(in the rows, 128 means zero)
One turn sends every row of this set to another row. A few are shown first. Where does it send the rows asked after them?
Dage: [174 102 116 137 148  80 124 108 181 100 128 101 120 120 129 127 114 108
 138 124  91 109 158 122 150 167 148 110 104 101 100 131 105 128  99 166
  78]
ris: [137 117 124 113 147 138 107 137 120 124 101  86 110 103 146 118 144  98
 150 100 121 118 136 130 116 140 160 119 108 116 140 102 154 129  96 156
 103]
Rotal: [162 134 125 123 134 111 110  99 145 124 108 109 125 113 130 140 107 109
 129 120 127 111 112 128 134 172 147 123 116 111 110 108 123 158 125 118
 134]
Ses: [160 142 126 109 161 104 123 134 153  92 120  73 102 129 125 123 145 106
 134 114 117 142 139 106 133 162 161 126 116 122 150  91 133 133 108 143
 103]
Ginu: [170 111 101 141 174  95 101 108 121 121  90  99 102 111 130 103 140 125
 126 129  84 114 133 100 124 154 135 137 122 117  98 144 143 123 126 138
 121]
Gibed: [157  98 116 129 133 115  95 102 131 134  79 105 128 105 170 110 119 136
 137 109 138 111 135 118 108 131 136 109 117 117  98 135 128 108 107 161
 111]
pabet: [168 112  97 137 178  94  95 117 115 116  86  96 120 115 126 102 144 123
 119 121  77 115 160 112 128 148 134 134 118 117 115 139 135 123 129 140
 103]
Gikod: [158 135 123 122 130 111 113 104 146 129 107 109 128 113 125 137 109 109
 130 118 134 109 112 129 133 171 138 125 113 103 110 108 120 156 127 119
 133]
Mak: [159  88 136 133 140 107 104  98 146 101 104 106  74 115 138 113 133 130
 162 121 102 116 132  95 113 174 126 126 115 137 107 121 125 117 117 151
 144]
difum: [155 132 126 129 135  98 102 112 156  79  98  80 142 134 134 106 143 117
 162 119  98 126 133  89 161 150 112 105 118 130 109 141 152 130 124 154
  96]
moge: [153 138 125 128 135 101 107 113 153  76 100  81 143 132 132 101 141 116
 168 119 103 128 137  91 156 153 108 109 117 133 106 137 150 135 120 149
  96]
Selo: [154 106 121 104 143 130  92 121 181 125 144  84  99 112 157 142 108 125
 169 114 141 106 143 111 127 166 146 130 106  97 128 124 106 122 125 142
 112]
fatul: [167  87  98 146 143  80 131 120 172 126 123  93  97 118 130 145 139 124
 130 126 135 147 140 106 127 152 136 130 126 111 119 115 129 146 133 143
 100]
rared: [179 141 118 107 152  97 113 125 161  93 128  80 106 136 115 124 142 107
 128 124 120 144 141  83 128 154 155 127 110 123 139 106 130 128 108 139
 108]
Tuva: [141 117  96 110 152 112 113 123 163 112  96 125 118 114 140 113 151 139
 158 105 132  95 172 129 155 164 141 123  82 148 147 102 114 143 109 160
  89]
Geg: [148  97 111 108 162 123  99 106 143 137  88 109 121 117 160 103 149 129
 186 116 101 112 148 132 148 150 144 124 100 110 105 136  95 113  96 175
  97]
nuda: [137 121  97 115 151 113 111 122 165 114 102 124 100 102 146 120 148 145
 167 122 146  99 157 123 147 168 140 116  85 145 149 100 115 144 104 161
 103]
sen: [150 128 127 119 131 113 107 106 141 146 101 102 124 118 135 143 118 117
 139 113 133 114 111 130 126 165 134 133 115 105 102 111 113 154 126 121
 134]
dig: [132 144 111 128 183 110 125 140 160 106  92 130 121 132 143 115 141 105
 132 116  89 116 160 113 139 154 153 124 100 129 103 126 152 133 102 145
  97]
dedos: [169  97 102 134 129 106  93 131 140 127 114 118 137 100 137 125 153 117
 149 161 118 107 162 128 110 156 116 130 116  96 120 154 138 138 114 174
  95]
boso: [141 113  74 116 178  98  89 132 164 122 124 106 137 137 166 135 162 120
 131 115 136 111 140 105 127 143 133 107 111 117 107 126 122 123 131 138
  87]
vege: [137 118  98 112 147 112 115 127 169 110 100 124 111 104 143 117 151 143
 167 121 143  97 159 123 152 167 139 120  83 146 146 101 113 144 109 164
 106]
Pud: [153 140 131 131 129 109 110 117 167  78 105  74 129 129 136 104 131 111
 177 117  98 126 139  89 152 148 117 121 106 132 112 133 151 132 115 149
  98]
kif: [157  87 101  96 151 118  84 124 173 130 139  99 105 120 163 142 120 122
 154 117 151 105 137 106 123 165 135 120 113  95 133 125 107 121 127 141
 107]
rebin: [175 101  99 138 129  99  87 122 149 124 117 124 134 106 128 126 151 120
 137 159 119 121 168 118 101 151 120 131 114  97 120 156 132 131 115 165
 103]
Guti: [151 100 116 114 160 121 106 105 152 114  98 107 131 110 155 108 136 126
 180 128  90 111 161 127 151 149 154 106  99 110 106 140  99 105  94 180
  86]
nat: [141  91 139  90 125 104 116 107 174  87 122  99 110 131 159 127 136 105
 179 118 101 103 153 128 121 170 131 123 103 125 139 122 126 119  98 141
  95]
seno: [166  96 100 136 135 109  90 130 144 124 109 114 132 109 139 127 156 117
 150 162 118 105 162 131 109 157 117 126 114  89 124 154 138 137 112 176
  91]

ris turns into boso
seno turns into difum
dedos turns into moge
And these:
Tuva turns into rebin
nat turns into Gibed
Ses turns into kif
pabet turns into rared

One turn sends every row of this set to another row. A few are shown first. Where does it send the rows asked after them?
lor: [133 100 135 139 124 135 131 129 141 104  92 108 110 135 136 105 111 139
 143 116 152 119 108 134 147 121 165 122 129 111 113 141 113 130 139 120
 153 116]
teda: [142 122 114 116 130 120 149 151 136 107  94 129 116 141 141 140 133 142
 110 130 124 132 116 143 128 129 167 115 124 117 127 131  86 128 124 134
 151 115]
zapo: [133 156 121 132 126 113 151 146 149 131 148 152 132 149 103 129 148 138
 114 132 132 143 104  95 135 116 145 103 115 127 143 104 128 124 127 118
 138 126]
Taf: [135 149 131 159 129 125 153 139 147 143 157 132 126 152 120 133 108 131
 135 131 101 137 146 116 134 117 127  97 135 112 135 117 145 139 123 135
 107 136]
bazi: [114 123 147 148 104 126 122 127 122 124 153 124 130 145 106 100 107 136
 121 140 119 120 125 121 128 157 128 126 137 124 128 115 150 173 120 105
 102 132]
nudi: [131 112 142 151 105 121 187 166 142 126 141 125 129 135 124 127 121 116
 120 145 112 151 128 123 135 122 131 117 107 125 136 135 117 146 123 132
 145 129]
pokav: [128 140 123 122 122 124 123 121 154 107 115 123 152 110 126 105 122 111
 139 154 121 121 106 142  83 154 110 133 133 129 132 120 101 132 107 117
 131 124]
sagon: [117 118 136 131 133 137 127 122 134  88 101 130 146 137 141 132 124 155
 117 141 167 102 108 103 104 141 153 148 128 112 135 135 135 133 139 112
 108 116]
kimut: [134 126 112 120 149 109 138 108 110  97 111 145 122 125 144 110 147 137
 128 135 153 127 117 138 133 128 155 126 104 126 147 107 112 114 120 127
 161 109]
nos: [136 128 128 112 146 153 113 144 138 117 126 108 144 121 135 128 117 133
 116 132 127 156 114 133 146 115  93 113 137 116 107 131 108 109 115 113
 124 132]
Mag: [105 128 143 119 144 152 117 137 151 130 137 147 139 131 147 112 111 129
 131 147 135 113 138 140 122 106 120 152 123 109 141 104 107 145 130  96
 103 126]
gorov: [112 118 111 126 155 127 122  92 115 103 112 125 133 125 145 137 143 137
 142 161 152 123 130 129 120 130 148 131 103 139 147 111 125 122 120 129
 155 121]
Bekaz: [125 120 118 131 123 104 102 102 140 122 151 127 139 148 126  86 103 139
 129 158 131 116 141 104 130 105 128 125 141 137 134 135  99 134 144 124
 130 139]
meb: [120 130 150 139 128 128 125 147 118  92 141 109 119 108 133  87 104 135
  96 145 125 105 142 106 123 148 114 116 121 128 130 130 115 116 117  98
 146 135]
Sel: [130 138 114 140 133 125 136 146 155 113 137 135 142 151 135 103 103 155
 118 153 122 114 147  89 128 109 117 128 155 135 122 145 100 124 136 106
 150 137]
Tev: [117 125 145 141 106 130 114 123 126 123 150 120 133 143 110 105 100 140
 120 140 118 115 126 123 129 157 127 125 135 126 127 111 150 175 123 109
  99 134]
noko: [118 113 147 156 117 102 141 143 131 126 154 141 112 110 135 107 126 113
 126 122 138 131 115 133 152 133 139 112 115 147 133 101 129 128 124 105
 155 118]
bas: [131 144 120 132 140  99 139 138 137 101  95 129 115 141 155 159 143 140
 119 137 124 132 112 137 107 131 154 119 140 123 131 126  96 116 111 127
 124 127]
sud: [130 115 122 153 102 128 125 120 117 122 137 148 113 140 105 112 116 141
 138 122 121 124 122 107 121 139 105 107 160 125 115 138 151 133 129 106
 131 145]
dila: [130 143 141 126 149 127 163 133 150  97 109 132 141 152 141 112 130 137
 128 146 149 127 109 112 133 108 168 136 103  90 140 136 132 130 122 141
 131 125]
Vuz: [127 109 110 122 130 122 116 127 127 137 168 132 130 134 132 143 116 114
 126 128 122 136 142 117 156 122 107 125 150 148 141 117 145 150 110 116
 135 137]
Bovab: [127 108 120 128 110 126 137 125 111 117 168 138 136 142 110 120 134 117
 128 150 151 144 113 103 147 125 118 135 110 128 168 130 128 137 143 124
 150 129]
ginuv: [127 122 146 160  98 135 163 144 139 114 135 118 142 153 109  91 119 135
 135 128 152 130 101  92 142 136 123 135 132 124 120 129 135 139 134 107
 144 126]
Tosik: [124 102 116 130 129 121 116 128 127 136 170 136 130 133 128 138 115 111
 121 124 124 142 140 116 154 124 117 119 150 148 141 114 148 149 114 118
 135 132]
zakab: [119 131 137 128 157 138 155 116 133 115 109 100 120 147 155 133 144 135
 120 160 136 131 118 125 117 106 152 152 110 103 135 136 140 143 114 138
 122 149]
lag: [131 142 112 133 123 127 163 157 134 133 146 125 132 140 103 133 137 138
 118 148 102 134 140 112 117 142 111 109 142 135 127 124 141 148  94 121
 135 133]
pon: [119 143 127 131 135 140 139 117 167 125 125 143 149 118 138 110 111 118
 146 158 124 108 136 141  85 128 122 139 113 114 147 104 111 137 128 111
 124 122]
Laku: [129 138 146 128 126 120 123 131 142 107 141  94 128 118 114  90 105 134
 101 151 107 118 149 108 111 131 140  90  98 117 124 123 111 125 118 130
 120 128]
Gage: [119 135 145 129 151 137 158 125 138 118 104 102 123 151 146 134 141 140
 126 161 137 130 121 127 124  99 152 144 111  95 138 140 129 139 121 140
 123 152]
vug: [139 152 130 152 126 122 148 132 151 140 152 132 124 151 124 133 109 137
 138 128 101 135 142 114 130 114 123  98 135 107 133 117 146 136 124 136
 102 142]
lep: [130 129 127 139 137 112 153 116 118 122 164 130 123  99 124 117 114 122
 129 133 121 122 143 130 120 141 106 119 119 131 158 107 168 129 118 111
 127 126]
Vira: [131 143 117 124 123 129 165 157 133 129 138 123 131 140 108 134 132 141
 118 149  97 130 139 117 110 146 109 112 143 135 127 124 141 149  90 118
 131 140]
gif: [120 123 123 135 139 143 135 120 131  91 106 127 140 139 147 144 125 157
 114 143 161 104 108 107  97 147 149 146 128 116 132 136 136 127 138 116
 102 114]
Gode: [141 126 120 115 133 133 119 111 136 109 117 116 147 103 129 112 119 111
 122 138 120 151 102 141 108 135  93 114 134 120 118 132 118 106 119 116
 144 136]
luse: [124  97 133 139 124 132 120 101 134 108  81 102 119 132 144 128 110 150
 121 128 130 138 115 136 125 125 157 122 122 124  98 138 120 146 135 114
 141 124]
fudi: [131 111 121 149 102 130 128 119 120 119 131 142 114 137 111 111 111 144
 140 122 122 123 128 108 121 137  97 112 156 127 112 137 153 131 124 101
 129 143]
Git: [126 116 136 143 151 122 131 131 129 107 129  88 122 118 169 151 120 126
 136 129 169 120 127 143 152 123 139 144 131 122 141 134 122 120 127 124
 132 110]
Pofa: [123 108 141 123 143 127 138 141 131 102 130 111 128 133 153 130 117 109
 132 141 162 122 116 139 163 118 158 146 121 108 155 144 119 136 128 138
 150 123]
Fod: [115 127 144 127 145 166 114 136 135 131 129 131 128 138 142 116 109 142
 132 140 133 133 130 139 147  99 103 125 127  96 118 122 111 116 135 104
 110 139]
tonim: [121 104 124 142 132 138 128  99 141 109  90  96 115 136 150 136 112 148
 126 133 128 138 115 136 123 122 160 124 121 124  94 136 128 145 128 119
 133 121]
Vilev: [122 119 135 152 146 126 130 127 124 103 132  90 116 121 171 150 119 127
 137 136 168 112 124 143 142 131 138 149 132 121 134 139 126 122 128 130
 122 112]
zagod: [128 125 126 141 133 112 156 114 114 124 169 139 126 103 119 116 116 118
 121 132 126 126 145 124 121 141 108 123 123 131 156 112 170 136 121 108
 134 124]
Takeb: [118 112 134 150  89 126 116 140 130 118 136 150 118 142 100 117 123 149
 123 143 124 133 112 119 130 144 147  88 105 128 125 124 113 148 142 115
 132 114]
zudib: [125 116 127 128 149 124 147 147 129  99 141 129 123 114 140 101 112 137
 108 155 111 134 158  95 126 107 107 129 121 136 139 147 113 125 116 103
 159 140]
dat: [131 144 132 118 133  92 116 117 154 125 167 114 145 127 134 107 102 118
  94 144 126 110 139 114 124 115 143 109 126 127 144 113 109 117 134 131
 122 132]
noga: [128 134 114 134 144 102 138 128 133 101 105 129 103 142 162 165 139 136
 114 135 127 130 110 139 106 127 154 122 140 123 130 128 103 112 115 124
 118 124]
vuzo: [120 126 126 124 126 132 129 125 118  80 106 142 151 149 130 112 124 153
 119 153 163 112 108 122 129 154 157 138 104 109 135 130 116 142 131 128
 134 105]
Bon: [110 117 103 130 156 133 120  88 115 104 110 121 118 131 146 137 145 142
 142 162 150 123 126 130 118 131 149 132 112 142 136 110 126 124 113 123
 147 123]

zudib turns into meb
teda turns into kimut
pokav turns into pon
And these:
Bovab turns into ginuv
Vira turns into lep
zagod turns into bazi
luse turns into bas
Vilev turns into tonim

One turn sends every row of this set to another row. A few are shown first. Where does it send the rows asked after them?
nenin: [145 167 112  77 155 120  98 112 133 132 100 155 139 102 174 120 134 149
  71 148 123 148 132  82 171 144 139]
lesa: [136 162  95 135 167 100 122  93 119 153 131 152 152  62 180 131 118 140
  64 145 112 157 123 124 135 139 137]
kabo: [133 160 111 129 171 103  94 125 146 166 148 171 125  94 155 122 100 120
  87 141 109 172  88 140 145 119 144]
Das: [135 159  95 102 114 104 114 138 122 127 123 166 146 122 157 107 138 129
  64 138 100 163 128 103 134 141 131]
vub: [143 165 142 133 137 118  92 115  95 119 111 154 143 106 172 128 112 115
  75 142 107 159  94  99 143 153 136]
Benu: [119 181  92 140 169 129 115 111 122 159 131 166 137 109 148 143 139 153
  81 152 138 170 129 123 148 116 144]
nukev: [136 166 135 118 132 106 112 103 102 118 115 129 139  86 195 113 120 130
  82 131 108 168 112 117 128 153 145]
buk: [126 156  82  84 161 125  79 122 153 146 121 156 159 121 150 118 124 140
 126 125 119 173 125 120 136 130 145]
lop: [144 162 115 130 134  96 102 107 139 180 146 167 142 106 163 138 120 119
 118 139 105 175  99 133 144 120 136]
sakuz: [117 177  92 134 182 109 107 100 121 174 136 157 157 103 169 123 144 154
 109 129 140 181 126 117 141 134 141]
zuto: [136 164 118 118 180 124  90  85 125 119 110 125 128 107 169 122 136 138
  83 112 137 146  87 109 165 152 135]
vigu: [128 160  91 130 166  87 114  86 117 133 115 168 163  83 187 132 129 131
  81 140 129 173 118 117 122 115 127]
vegik: [111 177 102 112 173 104  98 109 102 150 135 164 154 100 149 127 149 164
  98 134 133 172 128 129 139 112 149]
Vono: [159 175 126 107 145  96  91  86 153 148 136 131 147 102 154 129 111 130
  85 153 121 188  82 110 133 127 117]
zudek: [138 163  98 102 124 105 107 137 141 135 129 147 153  82 146 129 137 124
  79 149 107 184 116  88 153 136 114]
Der: [131 177 140 107 151 134  97 136  82 145 120 147 128 117 151 125 141 150
  86 131 120 165 111 127 134 140 135]
vuke: [143 149  91 101 171 136 121 111 124 124 129 162 156  99 182  99 150 166
  88 148 120 178 143 115 155 139 119]
gav: [121 186 134 123 133 136 106 121 107 124 117 143 125 133 163 126 141 142
  98 139 134 183 117 117 141 129 153]
zato: [145 167 102  65 167 112 105 100 170 138 137 173 146 113 160 116 128 141
  97 145 128 156 111 113 150 156 109]
savi: [144 159 136 106 178 122  98  94 146 135 113 116 129 117 158 133 118 148
  78 119 145 157  98 100 151 143 119]
dimop: [134 142 109 147 163  89 114  98 119 142 135 160 159  81 190 134 119 110
  82 132 128 176 118 100 137 138 129]
Paker: [164 168 122 103 153 106  97  74 128 141 146 140 143  88 155 151 123 128
  94 148 126 171  89  97 153 142 125]
fusid: [152 152  99 111 169 124 106 106 128 133 106 163 148 133 187  99 145 153
  86 131 117 164 143 142 163 156 151]
nosiv: [130 148  93 118 157  99 135 128 122 111 127 163 147 108 176  89 147 128
  72 136 105 176 137 118 154 143 115]
nomiz: [126 200 124 119 155 139  85 116  99 154 112 150 141 129 151 118 136 159
 100 139 119 163 102 116 148 149 147]
pugil: [122 162 122 137 181 135  98 126 155 138 131 157 128 120 175 126 141 121
  99 121 148 157  89 142 142 133 141]
muli: [123 146 139 134 177 114  96 119 151 144 121 153 139 122 169 121 129 149
  90 106 131 138 109 147 162 135 141]
tudag: [166 147 116 107 170  90 112 128 136 119 121 171 130 107 176 122 140 124
  72 144 114 166  87 115 158 175 111]
Senek: [146 156 103  94 158 101  71 143 130 130 123 137 133 131 148 104 145 131
  89 138 105 150 100 119 139 164 146]
vok: [151 134  96  91 174 104  96 107 161 121 135 165 129 122 183 101 135 141
  75 121 136 170 101 122 147 166 121]
Taze: [117 157 111 145 163 114  94 119 136 157 111 153 126 125 178 110 134 129
 107 104 117 150  97 145 157 129 147]
Tad: [149 159 129 124 144 117 113 112  95 127  99 150 139 101 189 129 121 116
  67 138 115 168 102 114 117 141 113]
Zet: [136 162 127 134 147  89  88 110 158 157 144 168 157 108 165 117 122 130
  97 140 107 168  94 158 144 118 139]
roru: [135 151 104  89 147 112  95 133 165 133 133 162 146 123 141 118 118 140
 119 152  95 155 106 118 145 136 111]
togi: [146 147  95  97 172 113 120 105 160 136 117 191 156  96 178 137 118 134
 109 133 128 189 112 116 156 142 108]
golos: [144 150  85 136 138 109 116 131 136 137 134 153 161 114 160 109 149 128
  95 131 101 200 126 146 146 147 125]
met: [154 168 121  99 159  82 104  87 137 143 133 140 138  96 154 136  91 147
  98 143 103 167  85 109 131 144 143]
razis: [142 170 132 107 168 116 107  89 144 114 118 126 141 121 173 139 131 147
 110 123 143 151  87 111 130 158 140]
varu: [142 118  98 114 154 105  86 141 157 118 129 155 129 130 163 103 126 140
  96 130 104 168  96 127 143 147 124]
pudev: [148 162  92  84 129 141  99 122 125 139 123 166 154 113 164 117 141 168
  81 150 114 165 134  98 136 136 133]

Benu turns into pugil
nomiz turns into zuto
nenin turns into tudag
And these:
Vono turns into vigu
Das turns into zato

